In the rows, 128 means zero.
Each run below is a few steps of one of 6 hidden systems, one row a step.
Zuzo, path 1, 11 rows:
[[130 121  99 125 158  79 128 149 116 130 135 184 151 134 153 156 112 183
   83 129 117 120]
 [132 138 100 115 112  81 150  97 133 120 134 139 162 104 106 114 165  53
  131 124 140 122]
 [110 149 116 130 179 181 134 131 144 146 138 193 129 156 132 107 123 145
  132  90 134 144]
 [158 136 123 145 118  96 163 130 107 106 130 104 147 112 120 139 178 144
  199 153 115 138]
 [132 129  74 118 138 161 133 106 141 147 121 139 132 142 110 176  92 145
   64 139 114 152]
 [140 128 141 159 116  48 141 155 110  70 110 153 151 135 120  90 135 123
  130 111 130 127]
 [120 156 110  77 159 177 124  96 169 159 121  97 151 129 125 148 135  82
  125  94 138 147]
 [122 136 148 153 157  75 139 162 111 125 149 164 122 150 153 114 110 203
  175 139 116 117]
 [128 113  82 127 105 134 127  82 152 145 123  95 153  91 113 187 163  63
  123 161 113 129]
 [124 122 122 135 147 128 125 170  99 120 142 216 130 151 144  97 108 187
   75  87 133 126]
 [159 148 125 108 106 106 158  96 132 109 131  76 145 107  97 103 181  57
  181 142 154 139]]
duf, path 2, 11 rows:
[[169 139 134  87 121 188 117 106 126 109 100 104 126  86 126 164 181 127
  128 186  99 141]
 [ 68  84 103  91 128 131 121  94  97 182 138 131 152 162 118 148 126 182
  103 117 152 153]
 [102 107 169 176  95 118 130 124 107  93 104 149 108 149  91  53 144 101
  155 111 155 132]
 [152 166 122 134 147 131 132 160 170 107  81  89 139 141 128 155  76 113
  101  71 108 138]
 [133 161 164 104 114  94 114 116 111 124 172  95 125 129 148 134 106 164
  155 203  83 121]
 [110  92  79 139 131 117 126  89 163 175 154 120 132 115 122 148 142  60
  125 135 173 117]
 [132 107 146 155 118 110 115 184  99 108  98 204 102  93 155 123 128 153
   86 110 107  80]
 [184 158 128  61 117 178 158 137 109 130 148  67 131 114 120 108 161 119
  148  91 153 150]
 [112 114 117 158 177 152 114 105 147 143 142 164 101 187 121 131  79 187
  110 180 146 157]
 [105 113 158 132  87 126 114  93 123  92  58 118 150  89 101 136 195  69
  149 145 103 127]
 [ 92 129 109 100 130  95 139 160 112 173 141 110 152 159 146 151  69 178
   98  43 125 125]]
serur, path 3, 11 rows:
[[129 134  80 187  99 186 158 109 155 141 150  82 118 155  90 154  84 103
  138 118 105 166]
 [139  99 111 174 116  98 137 169  87  75  93 188 165 137 121 127 150 185
   99 104 105 149]
 [161 157 149  59 144  60 123 122 141 106 117  76 177  97 146 126 173  79
  153 128 147 122]
 [ 89 106 133 120 193 122  98 111 167 189 155 150  92 168 151 115  76 142
  111 139 192 111]
 [120 150 123 193 103 212 156 136 142 138 124 160  89  94 122 135 142  86
  188 111  67 106]
 [129 134 106 106 110 113 135 137  90 113 121  98 184 157 125 182 108 220
   99 133  65 175]
 [171 118 113 111 118  62 145 116 100  96 182 163 151 113 119  61 192  89
  132 154 186 127]
 [ 91 132 131  75 179 165 104  95 187 162  51 119 120 135 119 146 108  76
   80  83 177 127]
 [ 87 133 202 186 119 140 140 159 100 143 124 144  61 146 136  90  98 190
  226 127 106  95]
 [177 143  57 166  88 124 150 114 155 113 170  48 166 130 110 194  94  99
  113 162  73 169]
 [120  84 114 132 147  86  99 155  92  90 126 252 176 132 150  95 167 160
   47 103 147 129]]
Darev, path 4 (11 x 22):
[[ 83 116 130 193 129 136 130 139 143 135 119 148 122 169 115 108  90 121
  139  77 127 136]
 [159 122 131 136 127 114 124 187 123 119 155  98 154 122 169 122 139 139
  148  71 134 129]
 [172 141  86  91 156  99 149 129 125 147 169 127 131 127 141 151 117 161
  108 151 151 128]
 [102 128 123 154 147 136 128 103 129 138 131 204 117 119 128 129 150 133
  148 170 111 111]
 [ 68 120 135 109 107 152 115 114 122 158 115 124 163 120 129 135 156  98
  144  74 112 127]
 [159 140 121 107 104 155 156 128  96 109 148  89 140 154  96 100 138 151
  137 112 143 175]
 [170 110  91 166 158 107 127 128 157  93 103 142 140 136 120 150 131 127
   99 160 145 151]
 [100 152 155 118 147  88 127 148 126 125  78 174 127 117 140 133 110 142
  123 103  97  94]
 [ 96 147 142 120 108  94 133 107 127 151 179  89 143 147 127 107 111 106
  176 126 123 129]
 [145 107  90 174 137 188 141 146 141 152 158 128  95 148 126 136 104 144
  125 111 151 145]
 [157 109 130 128 130 124 100 166 114 104 124 154 158  84 173 148 181 141
  114 125 105 114]]
vafut, path 5, 11 rows:
[[168 107  68 131 112 135 143 105 125 105 140 123 163 125 100 136 166  98
   89 138 150 168]
 [117 153 147 117 154 139 145 134 111 106  72 198 116 147 108  99 124 165
  112 105 125 133]
 [124 166 165  81  94 120 133  97 116 117 126  64 143 115 112 125 145 108
  171 157  94 135]
 [100 114 112 185 155 129 121 124 173 151 110 107 113 173 123 168  59 148
  124 129 125 141]
 [144 105 153 166 100  99 104 181 116  91 124 136 145  89 166 111 170  98
  143  97 115  99]
 [135 149 112  51 172 108 122 129 141 173 169 122 138 144 154 126  94 137
   87 105 169 123]
 [121  98 147 179 119 148 129 103 112 123 158 161  86 133 113  87 165 130
  182 193 149 128]
 [132 123  77  96 130 171 137 115 149 150  77 121 146  88 120 195 155  91
   85  95 121 125]
 [129 167 143 147 106 117 161 165  77 112 156 175 114 144 129 106  91 202
  143 121  66 118]
 [155 121 108 106 113 105 118  85 145  93 140  47 183 153  97 121 144  75
  109 151 164 188]
 [ 89 121 170 163 189 141 116 152 154 128  47 193  83 155 131 111 101 163
  136 102 150 112]]
Darev, path 6:
[[170 161 112 112 129  92 168 158 114 129 136 122 113 117 135 147  97 166
  121 123 114 110]
 [118 134 109 154 132 104 115 108 144 136 176 166 133 124 141 131 116 107
  124 175 107 115]
 [ 83 113 138 121 140 174 106 134 128 167 130 161 120 135 146 119 131 131
  126  83 136 118]
 [145 120 138 100 111 136 131 131  98 124 147  93 152 119 132 115 181 135
  171 121 143 145]
 [158 127  75 118 136 131 160 100 133 129 109 125 123 132  93 156 125 131
   96 147 145 150]
 [120 145 150 160 128 124 121 134 127  86  92 181 132 121 123 114 135 122
  126 140  85 121]
 [ 89 131 142 104 127  93 112 119 143 144 126  88 159 150 132 128 102 107
  122  90 134 132]
 [160 135 133 153 130 140 157 153 116 124 156 114  88 155 118  95 104 167
  160 129 151 139]
 [146 100  92 161 144 111 112 144 157 133 131 136 142  97 161 178 144 106
  118 141 125 110]
 [111 159 144  73 121 135 137 134  95 146 131 166 124 115 135 118 121 152
  108 107 102 103]
 [113 115 130 132 121 125 114  85 133 128 168 110 146 146 117 102 153  97
  160 169 148 156]]
rimi, path 7, 11 rows:
[[161 105  98 106 143 120 162 136 122 162  93 122  78  99 123 174 127 158
  117 137 169  99]
 [107 137 103 112 112 145 161  85 111 130  72 165 115 126  73 147 127 129
   89 136 116 133]
 [117 139 154 118  90 146 119 100  95  85 127 142 137 153  94  86 126 140
  101 156 101 160]
 [145 121 141 144 122 121 115 119 131  96 154  72 157 164 120 108 138 130
  163 150 138 177]
 [122 130 131 183 158 104 124 137 169 138 137 104 123 142 147 150 104 129
  183 144 121 124]
 [105 163 123 128 139 115 136 138 144 154 135 160 135  97 154 143 129  95
  155 100  87  87]
 [129 126 114 108 128 149 120 160 109 146 160 176 136 114 159 110 138 130
   94  77 132 113]
 [171  93 120 116 117 136 123 143 116 123 131 120 101 106 132 117 149 120
   94 132 178 118]
 [133 120 115 104 134 128 136  95 136 146 103  91 105 137 103 161 105 141
  106 161 149 138]
 [112 154 145 118 129 121 152 102 112 113  89 144 120 141  94 125 128 158
  152 152 103 139]
 [ 98 130 130 154 103 152 124 115 119 107 137 139 161 149 107 102 145 112
  145 110 102 160]]
rimi, path 8 (11 x 22):
[[132 143 129 149 109 165 150 156 116 131 128 143 105 124 124 113 119 129
  144  83 110 118]
 [161 123 105 139 115 153 110 145 133 107 137 134 140 103 144 147 139 111
   90 130 105 131]
 [141 112 121 106 151  91 107 118 132 126 136 131 143 132 143 138 133 139
  102 165 152 131]
 [106 130 142 109 143 109 147 103 127 150 113 123 111 143 108 109 128 128
  159 127 166 126]
 [108 142 139 143 102 171 147 128 118 141 119 123 103 132 110 124 110 132
  150 105 101 126]
 [155 135 114 143 105 139 123 148 117  98 136 134 150 110 136 141 141 131
  114 129  85 136]
 [143 109 109 136 151  92 106 127 143 113 144 138 159 139 144 129 135 121
  105 147 151 144]
 [113 129 152 115 149 105 124 112 144 151 128 120 101 135 131 110 116 111
  149 138 163 108]
 [111 150 139 109 120 163 149 129 119 160 119 115 111 125 123 134 121 137
  158  96 112 118]
 [147 121 110 152 110 154 136 155 106 109 122 156 132 115 128 138 142 148
  114 112 100 133]
 [145 108 106 137 120 104 109 119 135 102 136 134 152 123 128 129 139 100
   84 150 135 140]]
Zuzo, path 9:
[[139  76 131 160 134 126 113 147 120 137 158 116 113 134 147 117 151 148
  157 138 172 127]
 [170 120 119 115 130 157 126 135 133 129 112 135  90  92 134 143 140 117
  100 150 145 108]
 [125 158 158 118  99 131 140 130 102 106 116 160 101 123 108  94 114 133
  118 134 100 113]
 [ 95 127 140 137 100 158 125 102 131 128 119  90 134 148 100 122 124 108
  151 120 115 155]
 [134  98 134 151 142 131 110 163 129 131 124 104 125 152 149 141 109 175
  127 108 146 141]
 [165 129 129 107 123  92 122 137 136 124 129  93 120 100 142 146 127 108
  113 146 143 108]
 [101 148 147 115 138 134 108 117 138 139 129 170 113 130 136 109 103 112
  101 133 116 105]
 [ 97 119 151 142 106 127 124 122 112 133 130 128 138 120 128 111 165 114
  181 121 120 122]
 [134 105 101 128 129 175 130 132 122 161 150 114 118 137 132 149 126 154
  123 120 144 142]
 [172 122 131 155 117  97 137 149 117  92 129 135 104 122 123 112 124 138
  116 157 139 122]
 [126 149 139 102 126 161 117 106 146 120  92 126 126 118 115 129 126  88
   98 123 118 132]]
vafut, path 10, 11 rows:
[[160  84 125 160 131 106 127 149 119 105 117 108 128 129 131 133 154 147
  142 139 162 141]
 [125 134 125  99 143  87 142 130 128 137  94 151 119 114 126 132 121 117
  100 107 150  99]
 [107 148 153 122  97 141 122 108 115 136 161 138 103 122 122 101 114 114
  140 157 103 112]
 [135 104 108 143 126 179 108 120 147 135 130  97 133 137 128 153 125 121
  109 131 131 157]
 [151 118 132 145 136 119 141 174 105 108 103 151 122 121 140 129 140 173
  130 102 129 120]
 [144 151 126  78 119  77 145 107 118 125 138 103 141 124 115 119 125 114
  120 139 142 127]
 [ 93 120 142 161 134 148 116 102 147 136 119 152  97 154 108 112  99 119
  127 153 132 131]
 [133 116 141 129 106 166 104 149 126 124 110 110 136  89 149 149 164 101
  133 108  99 116]
 [147 138 109 112 145 106 145 155 117 147 156 119 126 146 145 143  88 182
  115 112 131 130]
 [144 107 128 155 113  94 133 112 120  99 140 129 127 136 106  92 153 107
  140 163 161 140]
 [108 132 131 100 154 154 116 115 152 143  74 155 118 119 126 138 128  99
   93 103 140 117]]
serur, path 11:
[[152  99 122 125  89 132 148 148  89 113 143 122 129 122 111  75 164 107
  121  73 180 133]
 [162 118 147 109 163 124 124 150 157 116  56  83 100 132 127 142 111 135
  104 109 179 125]
 [121 125 183 179 131 101 100 145 145 118 120 133  76 124 151 119  97 133
  159 182 112  91]
 [112 128 101 151  94 149  95 122 151 141 168 102 158 112 149 175 107  89
  105 136  66 129]
 [136 104 111 109 124 141 115 167  81 133 164 176 160 117 163 115 168 170
  101  88 133 132]
 [185 150 130  58 150 146 147 118 130 128 112  93 117  95 124 128 174 113
  144 137 168 127]
 [ 98 115 151 127 146 131 121  94 133 150 104 151  68 156 105 124  81 162
  106 183 149 118]
 [100 140 140 179  53 153 139 114 118 115 129 123 111 109  98 113 119  72
  153 126  70 114]
 [127 105 110 118 109 108 116 159 102 118 134  90 181 161 135 143 105 173
   81  79 122 166]
 [190 110 135 132 152  94 129 164 128 101 140 139 120 104 152  82 182 104
  150 124 195 113]
 [116 133 139 103 183 148  93 109 189 159  72 107 106 120 146 180  97 111
  103 149 137 111]]
duf, path 12 (11 x 22):
[[128 133 140 117 147 198 122 112 112 130 125 162 107 144 123 122 143 183
  139 165 117 152]
 [ 88  96 121 132 116 162 118  90 122 126 100 109 168 147  99 135 167 120
  141 116 132 174]
 [ 90 118 140 151 121  76 128 143 111 111 107 133 158 170 119 119  99 161
  120  92 118 145]
 [143 170 148 131 121  87 149 127 144 105 133  88 135 134 116 102 111  86
  167 123 122 128]
 [130 152 112 140 158 108 118 133 171 153 149 136 120 121 159 166  82 116
  117 147 101 103]
 [138 112 131 122 100 127 113 132 107 136 155 140 125  72 156 139 174 107
  145 157 110  93]
 [147  98  79 118 141 147 142 150 117 157 151 148 129 126 137 133 142 141
   98  83 175 134]
 [157 136 156 133 133 152 136 136 105  86 108 169 101 136 111  81 149 158
  135 150 139 142]
 [116 147 122  94 150 166 134  99 150 136  88  97 150 145 107 151 134 121
  134 107 129 163]
 [ 70 119 161 150 113 107 110 119 109 134 133 134 133 158 129 126 104 170
  152 148  94 128]
 [128 120 110 154 101 107 136 124 144 123 133  88 151 123 116 123 138  60
  145  96 138 136]]

Which system made each run below?
path 13 (2 x 22):
[[102 145 119 104 160  80 137 154 143 129  64 144 163 147 127 138  96 126
   90  29 141 123]
 [154 170 183 143 173 104 131 161 149 109 157 116 108 145 157  72 117 138
  218 127 143 122]]
 | serur
path 14, 2 rows:
[[141 105 134 159 110 174 125 153 112  98  93 108 121 152 111 131 118 167
  112 105 123 163]
 [169 135 144 100 117  95 131 146 126 103 110  55 128 137 123 129 101 137
  111 120 147 140]]
 | Zuzo
path 15 (2 x 22):
[[105 126 122 116 143 110 126  99 152 138 106 113 140 152 107 126 114 100
  115 117 160 144]
 [108 138 166 154 125 149 118 146 132 128 116 152 100 117 143 109 130 117
  162 115 107 100]]
 | vafut
path 16:
[[ 99 128 147 163 154 137 117 158 164 120  91  79 156 183 130 123  94 133
  157  47 135 165]
 [183 126 116 145 126  70 157 193 107 115 151  78 137 136 150 147 106 198
  153 113 126 133]]
 | Darev
path 17 (2 x 22):
[[144 134 118 120 103 157 149 134 109 111  98 118 127 123 101 135 134 133
  111 103 118 142]
 [140 150 138 126 123 115 139 134 128 109 132 101 124 161 112 108  87 143
  122 117 131 149]]
 | Zuzo
path 18 (2 x 22):
[[114 121 158 114 133  85 103 108 136 128 116 101 133 126 138 145 130 129
  139 173 127 120]
 [ 85 104 123 127 127 124 116 125 127 165 114 150 122 117 137 151 123 123
  110 108 130 100]]
 | Zuzo
path 19 (2 x 22):
[[ 90 107 119 101 136 133 116 134 103 155 125 150 164 130 149 150 154 170
  125  94 119 131]
 [165 155 117  94 127 118 172 128 112 142 152 114 110 107 120 116 150 127
  165 129 150 116]]
 | serur
path 20, 2 rows:
[[130  73 111 117 146 161  95 127 151 149 115  74 137 145 138 152 134 125
   95 105 189 157]
 [181 139 154 118 128 114 160 161  86  90  86 150  92 103 120 114 155 180
  143 146 132 111]]
 | Darev
path 21, 2 rows:
[[146 124  71 134 137 142 145 137 134 121 139 115 193 143 122 145 154 122
  125  74 132 176]
 [137 100 150 187 146 112  91 145 150 111 125 174  82 126 150 115 103 125
  104 178 142  97]]
 | rimi
path 22 (2 x 22):
[[ 97 114 139  87 142 147  99 113 129 144 118 139 146 142 135 116 135 125
   98 104 151 139]
 [115 106 172 150 127 128 116 146 120 123 108 109 106 146 131 103 129 152
  166 115 151 126]]
 | duf
path 23 (2 x 22):
[[170 149 121 115 113 133 136 102 122  86 137 128 144 118 105 113 160 106
  126 178 116 154]
 [103 131 135 117 150 145 132 107 127 120  76 155 129 163  99 123 116 158
  105 121 132 157]]
 | Zuzo
path 24:
[[ 98 163 123 117 107 193 147 105 130 149 116 123 135 126 108 145 134 107
  153  99  78 137]
 [133 108 118 163 115 114 132 151 102 116 164 109 149 168 128 127 109 192
  144 130 116 161]]
 | Zuzo
path 25, 2 rows:
[[122 123 140  86 136 118 135 117 105 109  83 122 155 149 106 113 153 150
  119 105 152 159]
 [126 122 152 134 134  83 144 116 132 134 116 101  99 140 110 103 124 115
  168 140 176 116]]
 | serur
path 26 (2 x 22):
[[189  98 114 183 113 148 113 156 116  47 120 178 145 122 123  92 172 116
   80 138 133 158]
 [127 148 143  58 190  63 105 132 160 118  60 140 162 124 148 137 124 109
   79  97 161 116]]
 | Darev
path 27:
[[185 126 106 135 129 202 112 150 172 140 140  43 104 116 145 167 100 100
  107 120 136 143]
 [157 149 190 114 137  81  86 167 112  76 129 150 119 131 166 100  93 176
   88 172 104 112]]
 | Zuzo
path 28 (2 x 22):
[[122 142 109 134 145 148 140  88 152 132 180 136 140 163 100  69 135  70
  149 115 174 162]
 [147 122 142 164 192 165 124 151 152 113  91 155 115 134 148 136 161 173
  181 142 136 144]]
 | Zuzo
path 29 (2 x 22):
[[154 147 108 165 142  92 143 182 156 123 118 141 126 104 154 145 103  95
  127  74 116  88]
 [139 182 126  84 133 143 106 126 139 125 183 133 170 109 161 123 138  97
  122 132  80 130]]
 | Zuzo
path 30 (2 x 22):
[[103 127 158 121 104  96 117 114 115 103  92 138 126 140 104 101 110 116
   96 130 124 126]
 [133 145 161 104 126 136 116 132 131 107 121  80 143 157 121 104 117 127
  136 109 135 157]]
 | rimi
path 31 (2 x 22):
[[ 92 162 107 109 124 101 147  70 137 132 166 132 181 157  96 102 132  83
  147 131 116 160]
 [107  96 107 176 187 137 118 133 156 136 116 162 153 163 140 141 146 159
  154 111 154 158]]
 | Zuzo
path 32:
[[ 97  78  92 153 114 127 124 150 120 190 151  91 154 102 169 209 152 160
  172 107 105 112]
 [190 152  72 101 135  97 177 162  99 146 170 176 121  85 148 154 126 162
   95 123 121  91]]
 | serur
path 33:
[[146 135 153 118 110 133 117 140 122 110 114 146  89 111 125 102 110 112
   86 134 130 104]
 [129 135 166 118 137 128  96 117 153 125 125 108 113 122 139 113 128  89
  134 153 141 114]]
 | Darev
path 34 (2 x 22):
[[112 134 135 124  94 139 119 142 118 128 109 126 138 103 133 147 123 111
  106  96  83 111]
 [144 138 141 102 112 121 117 123 113 109 163 108 135 148 122  89 115 128
  105 139 141 150]]
 | Darev
path 35, 2 rows:
[[106 114 125 128  93 121 133 105 121 133  98 103 138 108 104 154 148 100
  135 128 115 126]
 [118 145 128 147 123 135 137 153 132 135 127 137 111 143 131 126  77 139
  111  87 106 119]]
 | vafut
path 36 (2 x 22):
[[ 65 154 130 132 106 142 109 111 152 157 134 135 152 114 138 146 112  68
  132  92  66 107]
 [111  95 124 141 126 130 102 152 104 141 199 133 171 147 167 111 152 162
  150 106 130 146]]
 | Zuzo
path 37 (2 x 22):
[[145  99 129 181 136  99 139 143 147 106  74  90 109 151 108 147 107 143
  141 128 157 139]
 [152 154 128 106 133 124 119 166 148 127 103 102 131 104 154 163  99 114
   92  90 105 104]]
 | Zuzo
path 38 (2 x 22):
[[103 144 148 126 109  69 102 103 144  98 134  94 187 137 126 118 127  72
  132 137 101 141]
 [ 77 114 158 142 174 148  85 138 167 157 125 134 127 167 156 113  98 130
  137  83 153 131]]
 | vafut
